The rows below come in pairs that one turn or mirror swaps. Which row does each named row swap with?
z498: [ 0.48 -1.79  0.51  0.61 -0.47 -0.85 -1.65  2.21  1.04 -0.08  0.15 -1.46
 -3.86  0.76  2.42  0.48]
z526: [ 3.47 -0.89  0.28  0.08 -0.16  3.07 -1.00  0.09 -2.86 -0.42  0.92  1.36
 -0.87 -0.36 -0.71  0.50]
z897: [-2.22  1.63  0.66  0.89 -1.74  0.74  1.17 -2.09  1.03  2.07  2.05  1.32
 -0.39  0.39  3.06 -0.52]
z423: [-0.42  1.82  0.52  1.07  2.02 -1.06 -0.40  2.95 -0.07  1.12  1.17  0.47
  2.72 -1.91 -1.19  1.87]
z853: [ 1.66  0.53  2.95 -0.78  1.19 -1.01  0.07  1.44 -1.41 -2.97  0.75  1.17
  0.62  0.15 -2.58  0.24]
z934: [-1.90  1.08 -0.99  0.88  0.47  0.74  1.78 -0.27 -0.44 -3.16 -2.65  1.44
  2.29  0.83  1.28 -2.27]
z464: [ 0.02 -0.75  0.20 -1.31  1.60  1.21  1.20 -0.59  1.04  3.30 -3.47  0.76
  0.87 -0.09  1.03 -0.61]
z967: [ 1.81  0.51  3.26 -0.98 -0.02 -0.83 -0.78  2.35 -0.56 -2.81  1.00  2.05
  1.01 -0.32 -2.24 -0.32]
z159: [ 0.51 -1.35  0.11  0.08 -0.77 -0.55 -1.59  1.69  1.01  0.27  0.98 -2.01
 -3.19  1.22  2.93  0.12]
z837: [-2.33  0.49 -0.78  0.19  0.55  0.80  0.09 -0.26 -0.78 -2.99 -2.47  1.40
  2.76  0.87 -0.13 -2.51]
z105: [-1.68  0.84 -0.53  0.14  0.57 -0.11 -1.38 -0.26 -2.87  0.55 -2.90 -0.12
 -0.06  1.81 -0.24 -3.37]
z108: [-0.07 -0.68  0.10 -1.63  1.13  0.11  1.45 -0.82  0.76  2.33 -3.95  0.42
  1.54  0.43  0.07 -1.03]
z314: [ 2.64 -0.38  0.39 -0.66 -1.50 -0.19  0.03  0.72 -1.83 -1.82  0.60  0.69
 -2.52  2.43 -2.24 -0.53]
z724: [-2.39  1.88  1.02  0.57 -1.11  0.87  1.28 -1.41  1.00  1.96  2.55  1.27
 -1.67 -0.03  2.24 -0.19]
z704: [ 0.02 -1.62 -0.62  0.95 -0.61 -1.13 -1.72  1.38  0.99 -0.30  0.05 -1.82
 -2.97  1.76  2.81  0.90]
z609: [ 1.85 -0.32  1.40 -0.66 -1.19 -1.11  1.52 -0.13 -2.21 -0.44  1.59  1.80
 -0.88  2.30 -2.94 -1.17]
z90: [-0.62 -1.36 -2.78  2.94 -0.63  0.62 -0.63 -0.02  2.22 -1.53 -0.88  2.98
 -0.09  0.69 -1.54  0.94]
z931: [ 2.58  1.85  2.86 -0.67  1.38 -0.46  0.37  2.00 -0.77 -2.96  0.36  0.68
 -0.18  0.07 -1.38 -0.11]
z644: [-0.36  1.71 -0.18  0.51  1.30 -0.91 -1.10  3.11  0.27  1.62  0.95  0.45
  2.41 -2.21 -1.23  2.02]
z320: [-2.76  1.18 -0.40  0.55  0.97 -1.47 -0.38  0.10 -3.45 -0.35 -2.55  0.23
  0.94  1.30  0.86 -2.32]
z346: [-2.20  0.05 -0.87  0.68  0.54  0.81 -0.16  0.46 -0.53 -2.50 -2.45  2.56
  3.14 -0.15  0.42 -2.55]
z628: [-1.48 -0.96 -3.02  1.89  0.14  0.79 -1.41  0.37  2.36 -1.02 -1.33  2.72
  0.49  0.67 -1.47  1.66]
z928: [-0.04 -1.54  0.10 -0.13 -0.02 -1.00 -2.08  2.46  1.75 -0.13 -0.26 -1.65
 -2.88  1.18  2.31  1.05]
z322: [-2.46  1.68  1.36  1.19 -0.51  0.71  1.57 -1.66  0.67  1.87  2.80  1.41
 -1.59 -0.17  2.45  0.27]
z572: [ 1.31  0.78  1.00 -1.18 -1.24 -0.42  0.70  0.67 -1.13 -1.52  2.07  1.70
 -1.68  2.25 -3.31 -1.20]
z935: [-1.05 -0.54 -3.14  2.23 -0.13  0.79 -1.11  0.40  1.81 -2.07 -0.93  3.24
  0.66  0.03 -1.70  0.97]
z973: [-2.51 -0.18 -0.05  0.51 -0.03  0.21  0.04  0.56 -0.74 -2.58 -2.99  2.56
  2.91  0.17  0.60 -2.64]
z836: [-1.37 -0.97 -2.96  2.48 -0.13  0.73 -0.73  0.88  1.67 -1.37 -0.96  3.83
  0.75  0.38 -1.16  1.62]
z515: [ 0.18 -1.39  0.55  0.45 -0.49 -0.37 -1.76  1.61  2.21  0.01  0.19 -1.63
 -3.46  1.53  2.47  0.80]
z757: [ 0.27 -1.69 -0.62  0.44 -0.80 -1.32 -1.76  1.50  1.57 -0.27  0.06 -1.95
 -2.60  1.80  2.50  0.59]
z208: [-0.62 -0.26  0.07 -2.11  2.18  0.75  1.31 -0.55  0.44  2.71 -2.97  0.00
  1.45  1.18  0.42 -0.75]
z624: [-0.56  2.11  0.73  1.54  1.71 -0.65 -0.50  2.92 -0.11  2.06  1.13 -0.46
  2.27 -2.19 -0.61  1.40]
z370: [ 3.06 -1.40 -0.34 -0.32 -0.30  2.76 -1.25 -1.25 -2.62 -0.82  0.78  1.45
 -1.11 -0.18 -0.45  0.97]
z630: [-2.26  1.10  0.76  1.07 -1.33  0.33  1.27 -2.00  0.68  2.01  2.25  0.71
 -0.86 -0.17  3.63  0.32]
z358: [-2.05  1.05  1.16  0.87 -1.09  0.46  1.47 -2.12  0.87  2.10  1.80  1.68
 -1.60  0.71  3.21 -0.01]
z303: [-0.63  1.32  0.37  0.75  1.49 -0.46 -0.41  2.53 -0.49  1.57  1.94  0.54
  2.16 -2.31 -1.06  2.34]
z103: [-2.20  1.37  0.88  0.81 -1.55  0.88  1.38 -1.87  0.47  1.65  2.80  2.26
 -0.63 -0.09  3.02  0.55]
z863: [ 3.93 -1.48 -0.30 -0.26 -0.83  2.85 -1.12 -0.51 -1.72  0.41  0.61  1.72
 -0.53 -0.53  0.48  1.10]
z412: [ 2.16  0.44  3.22 -0.78  0.89 -0.98 -0.41  2.22 -0.57 -2.31  0.83  2.02
  1.44 -0.15 -2.32  0.06]
z5: [-2.45  2.22  0.32 -0.05  0.45 -0.21  1.35 -0.85 -2.73  1.52 -2.48  0.03
  0.90  1.24  0.85 -2.52]

z897 is swapped with z498
z105 is swapped with z609
z320 is swapped with z572
z837 is swapped with z853
z464 is swapped with z863
z5 is swapped with z314
z370 is swapped with z208

